D: rows in a few groups, each row roughly a mix of its group's directions (some rows in no group)
D (151 x 10)
[[ 36  26  15  -9   1  49 -19  14  27   6]
 [-21 -14  15 -29 -30 -36 -35  16  11  24]
 [-10  12   4  -6  12  38  16 -28  51 -22]
 [ 27  33 -34  -7  15  42 -18  22  -4  13]
 [ 28  34   0  16  -8 -40 -33 -11  24 -20]
 [ 28 -14 -20  18  25  37  13  13 -44   9]
 [  5 -10  30 -10 -51 -33  -8  -1 -20 -27]
 [ 24 -15  19   0 -48  -1   6   6  21  45]
 [  6 -59   8 -18  -8  -8  -6 -40   0 -17]
 [-40   2  15  32  29  10  43  11 -12 -12]
 [-44   2 -32  -7  24  26   6 -16  36 -15]
 [  9 -26  10 -56  -6  27 -13  13  -4  31]
 [-16  34 -10 -13  14 -31  -3  51   7  23]
 [ 16  39 -25 -10  -3  29   9  37 -34  -8]
 [ 28   5   4  20  11   9 -32   9 -13  58]
 [ 37 -10 -17 -29  26  -6  37 -14   7  34]
 [ 35  22 -33 -23   0  -6  35  30  -2  23]
 [ -4  25  15  44 -22 -31 -28  -6 -31   3]
 [-35 -31  23  39  18  23 -18   4  -1  25]
 [ 54  19  -5   4  28  37   3 -18   5 -12]
 [ -8 -10 -12 -43 -21 -48  27 -13   2  15]
 [-12 -13 -11  -7  18 -59 -11  37  15   6]
 [ -8  33  -5   9  29  35  -5 -39  24 -24]
 [ 37   1 -11 -16 -41 -11 -13 -39  28  -3]
 [ -5 -21  10 -49  -2  -5  -8  54   6  -6]
 [ 29  44 -12 -19  -3  -5 -22   5  21 -42]
 [ 16   7 -18  14  11  17  16   3 -59 -33]
 [-29 -13 -19  43  10 -44  16 -21  -7  -6]
 [-22  14 -55   1  10 -30  -2  -9 -32 -14]
 [ 27  -2   6 -43  42 -32   1  -5 -24   3]
 [-35  33  -5   0  13  -6  21   6   9 -54]
 [  8 -32  36  -4  27  14  26  10 -28  34]
 [ 27   0  11  57  17  16 -15 -30  15   8]
 [-23  -5   1  44   1 -33  20   4  33  30]
 [-31  18  -1  49  -8 -42  -6   2   9 -18]
 [  0  38 -20  16 -16  27 -12 -13  42 -31]
 [-10  35 -16   5   2   2  -7 -17 -43 -47]
 [ 44  20 -37  16  14  22  14  33  -8 -11]
 [-15 -20  17  55   3  40  -5   7 -18  -1]
 [-19   8  19 -36   0  -8 -21 -56   5 -19]
 [ 10  26  -5  -9  38 -11 -22 -55  11  -6]
 [ 16  29  -2 -46   3 -38  26 -17  17 -10]
 [ 17 -25 -29  -2 -38 -39 -19  -7 -18  25]
 [  4 -17  14 -16  42 -29 -32  16 -34 -14]
 [-24 -18   8  58 -23 -29 -14  -6   8   7]
 [ -3 -36  18 -45   7  19 -37  22   0  14]
 [-17 -26  17 -13  48  16  23   2 -35  16]
 [ 18  47 -22  17   9   1 -38 -34   0   2]
 [ -6  13 -31  -2  17  39  34  33  16  25]
 [-16  21 -53   3  18   5  -9  -1 -45   4]
 [ 11 -31  29 -24  -7 -13 -12 -50  15  22]
 [ 29 -24  16 -27  -5  -7 -54  -9  14 -18]
 [ -8  17  19  41 -10  49 -11  -5  -3  31]
 [-40  14 -14  17 -16  -8  39  -1 -20 -39]
 [-13 -15 -15  18  -1 -38  33  -1 -41 -29]
 [ -8  45 -31  12  -3  -1  -9 -13  50  -4]
 [  4  26 -11  11  41 -41   8 -11  13 -38]
 [-40 -23 -21   9 -34 -14  10  19   3 -40]
 [ 21  33  19  46  10   7   5 -37 -23  -4]
 [ 37  -8 -14  29  29  31  -3 -15 -27 -27]
 [ 28 -17  32  26   5  13  -1  -3  54  14]
 [ 15  24  21 -26  -3 -32 -42 -27  -3 -23]
 [-40   3  -6 -17   6  20   8  28  41 -35]
 [-13  43 -31  15  27  37  -7   7  25   3]
 [ 19  33 -29  32   7   0  45  14  -3  21]
 [  0 -43  18   0   1 -12   2  -1  42  44]
 [-16  28  29  46  18   4  35  11 -13 -13]
 [-25 -36  23  37   9 -20   7 -41  -7   2]
 [-12 -47   3 -20  48  10   6 -27   5  10]
 [ 53 -10 -11   8  -5 -20  44   3   1  23]
 [-32  -5   9  13  27  52  12   7  34  -5]
 [-29 -33  39   9 -13 -34  11 -29   3  -9]
 [-16   7  24  26 -45 -23 -27 -19 -16 -23]
 [ 24 -26  -4 -40  34 -12  39  -2 -13  16]
 [ 11  53 -17  17 -21  18  -4 -19  36  10]
 [  7  -3 -31  29   1  40  19   8  43 -17]
 [-38  48   3 -20 -27 -20  -2   3 -13 -25]
 [ 28  24   8 -13 -27  21 -29  24 -42   9]
 [-31   8  -7  33  12 -14 -15  52  -4 -25]
 [ 17 -26 -18  26  -1  30  27  13  35  32]
 [-25 -59   5 -24   0  17  19   1 -16 -21]
 [-17  39  -9   8  11  -2 -12  58  -4 -20]
 [  2  30  -4   3   6  35  48 -34 -10  18]
 [-28  22  35  47  -4   8  -2 -11  24  22]
 [-27  29  16  31   1  10  22 -50   0  10]
 [-14  28  -3  21 -41  20   5  35   6  34]
 [ 50 -28  13 -18   3  24  14  12 -19 -31]
 [ 30 -30  -6 -10 -43  31  15 -13 -12  28]
 [-22 -56  19  -4  26  20 -26   6  -6 -17]
 [ 37  19  -9 -22 -21   3 -39 -14  38   9]
 [-52 -34  14 -13  10   5   1  12 -35 -18]
 [ 37 -37  -5 -29  15   3  21  39  13   4]
 [-32 -15  -3  23 -37   1  22  17  25 -39]
 [-15  -1 -10  10  16 -20   0 -19 -63 -26]
 [  8   9 -14 -52  29  22 -35 -12  17   2]
 [  5 -50  44   6  -4   4 -24  -4 -27  10]
 [-34  -6 -18  -9  15  41  -4 -19  31 -35]
 [-21 -19   5  -3 -31  -1  48  25 -34  11]
 [-30 -11  -1  15  19  38  18 -37   0 -35]
 [-33  31  15  16  30   4  20  44   2 -17]
 [ 33 -14  -1  21 -45 -16  21  20   2 -35]
 [ 18  14  42 -17  14  13  -4   0 -31 -46]
 [ -6 -40  -5 -44  -7 -12 -14  44  -5  12]
 [ -9   1 -12  -4 -11  31  59 -17 -20  24]
 [ 36  12  11  34 -14 -26  -7  -4 -30  38]
 [ -6  29  29  29  -2  23   3 -15 -35 -38]
 [ 38 -16  11  -3  19 -15 -12 -44  26  30]
 [ 30  21  -8 -24 -39 -29   0 -31   6 -27]
 [ 16 -29 -30  46  14  -7  21  31  -6 -14]
 [  8  19  20  16 -16  16  47 -46 -11   3]
 [ 13  -9  -4 -18  -7  26  -8  -7 -16 -66]
 [ 34   8 -19  42  -6   5  14  34  10  34]
 [ 15 -24 -25  -5 -28  -9  48  -6  -8  37]
 [-17   6  36  55  -1  -7  13 -25  -2 -24]
 [ 28 -23  -2  33   5   0   8 -37  26  38]
 [-12  -4 -22  11 -24 -19   3  37  40  37]
 [-34  41 -25  25   1   5   7  21 -25  29]
 [  8  17  10  26  16   2  -8 -29 -56 -24]
 [ -7 -38  27  19 -15 -24 -29 -24 -11 -33]
 [ 16 -46   9  21 -38  -4  29  30  -4   2]
 [-36 -15  34  -8 -16 -27  -4 -38 -13 -26]
 [  8  28 -23   5 -17  14 -26 -37  39 -23]
 [ 49  -1  13   1 -42 -32  15   3  -2  21]
 [ -8 -38  28 -12 -11  10 -50   2  26 -11]
 [ -4  25   4 -32 -26   5 -18 -13  22 -52]
 [-22  24 -11 -17  50  12 -10  25 -19  30]
 [ -8 -15  38  36  20  23  17  23 -33  10]
 [-37   8 -13  19 -28  -9  33  -9 -19 -41]
 [ -2 -39 -11  22   2  -5  19 -12 -13  57]
 [-21  35 -13  12  21 -14  -5  52  -1 -27]
 [-47 -16   6  -2 -15 -53   6 -19  10   2]
 [-13  29  26   5  18  25 -30 -25   2 -43]
 [-41  -1  -6 -27  19 -30  -4  44  -4 -18]
 [  6  -5 -16  13  23  -4  26   9  47  45]
 [-15  33 -15  22 -10 -24  23   7 -31 -42]
 [-21 -20 -37  16  21   7 -10 -10  -3  53]
 [-17 -49   8  -5 -48  17  -7  -9 -19 -13]
 [ 20  -6 -53  14  18 -16  24  18 -30 -15]
 [  3 -29   9  53  21 -15   3 -37  14 -11]
 [-23  28  54 -18 -33  11   2   6  -7 -14]
 [  2  30  -4  24   8  -1 -20 -30 -41 -39]
 [ 11 -32 -18   3  11  40  32  -2 -24 -35]
 [ -1  22  13 -28  32 -33 -28 -28 -27 -10]
 [-33 -22  40 -10 -24 -31  14  -2  24  21]
 [-18 -42  47   0  -6  -7  -3 -27  20  21]
 [-19  10  -4  21 -21   6   4  61 -27 -10]
 [ 42  10  -9  31 -39   1   5  30  26   6]
 [-28 -28  -4 -15   3 -18 -13 -10  28  54]
 [-36   8   4  15  24  25  39 -22  17 -31]
 [ 26  26  13  23 -48 -10 -30  12  19  12]
 [-37  21 -26   8  43  32  12 -20   4   9]]
the two rows of each list that fit no group, in list order (the others fit one group, some only roughly)
    Q317: [ 21  15  11  26 -50 -22   8  10  36  13]
    Q572: [  7 -39  34  -3 -25   0  31  30 -23 -18]
    Q935: [ -3  39   7 -24  -5 -22   4  21  -6 -54]
    Q230: [ -9 -42   0  -3  -7  -5  23  18  54 -19]
    Q497: [-15  -5  24  63   8  -3  16  -5  20  21]
    Q896: [ 37  -2   4  12 -11  50 -14  10  -4  39]
    Q461: [ 24 -32  -8 -30  10  26 -28 -34   0  28]
    Q245: [ 42  23 -14  12 -16  12 -24 -12 -39  28]
    Q769: [ -3   2 -42  -3  15  16  13  12 -59  -3]
    Q681: [ 39  28  15 -12  -8  46   0  33   3  -9]
	Q230, Q245
    Q498: [ -6  56  17 -16   4 -17 -30 -11  14 -29]
    Q137: [-27   2 -18   7  28  11  -5  35 -17 -49]
    Q405: [-25   7 -18  18  56  10 -26  19  -5 -22]
    Q365: [-11 -18  -4 -29  39  38 -24  13  30   9]
    Q373: [ -4 -20  11  53   8  -9  32  23   8  32]
    Q720: [-37   7   8 -42 -22  16  23  31 -20  13]
    Q321: [-25  27  28 -47  -4 -18 -33  -7  12  -9]
    Q164: [ 32 -51  36   1  -6   0  31   9  -2  -8]
    Q14: [-28 -31   2 -11   5 -47 -32  12 -26 -13]
    Q948: [-45 -12  35 -20  -4   6   7  37  27   6]
	Q14, Q948
    Q818: [-41  16   1  38  12  15 -35 -25   9  19]
    Q401: [-11  27 -18 -19  25  19  24 -17   9  51]
    Q504: [ 36   9  30 -49  -6 -16 -18  21   8  16]
    Q363: [-38  31   9  12 -21 -45 -11 -15  12 -21]
    Q330: [-16  21   3 -16 -23 -23  35  22 -37 -30]
    Q54: [  0  22   9  15  22  18  34  13 -50  26]
    Q358: [ -6  -9  -9  -3 -46 -46 -27  -6 -18  23]
    Q947: [20 48  8 24 -5 26  5 32 32  3]
    Q328: [ 25 -13   9  64  19   7  21  -1   4 -15]
    Q165: [-14  62   6   5  -7  24 -27  -8  -8 -21]
    Q606: [-14  10  10  62   4  21   5 -31   6  17]
    Q376: [  4 -20  -2 -44   3 -44 -24  27   8  21]
	Q54, Q358
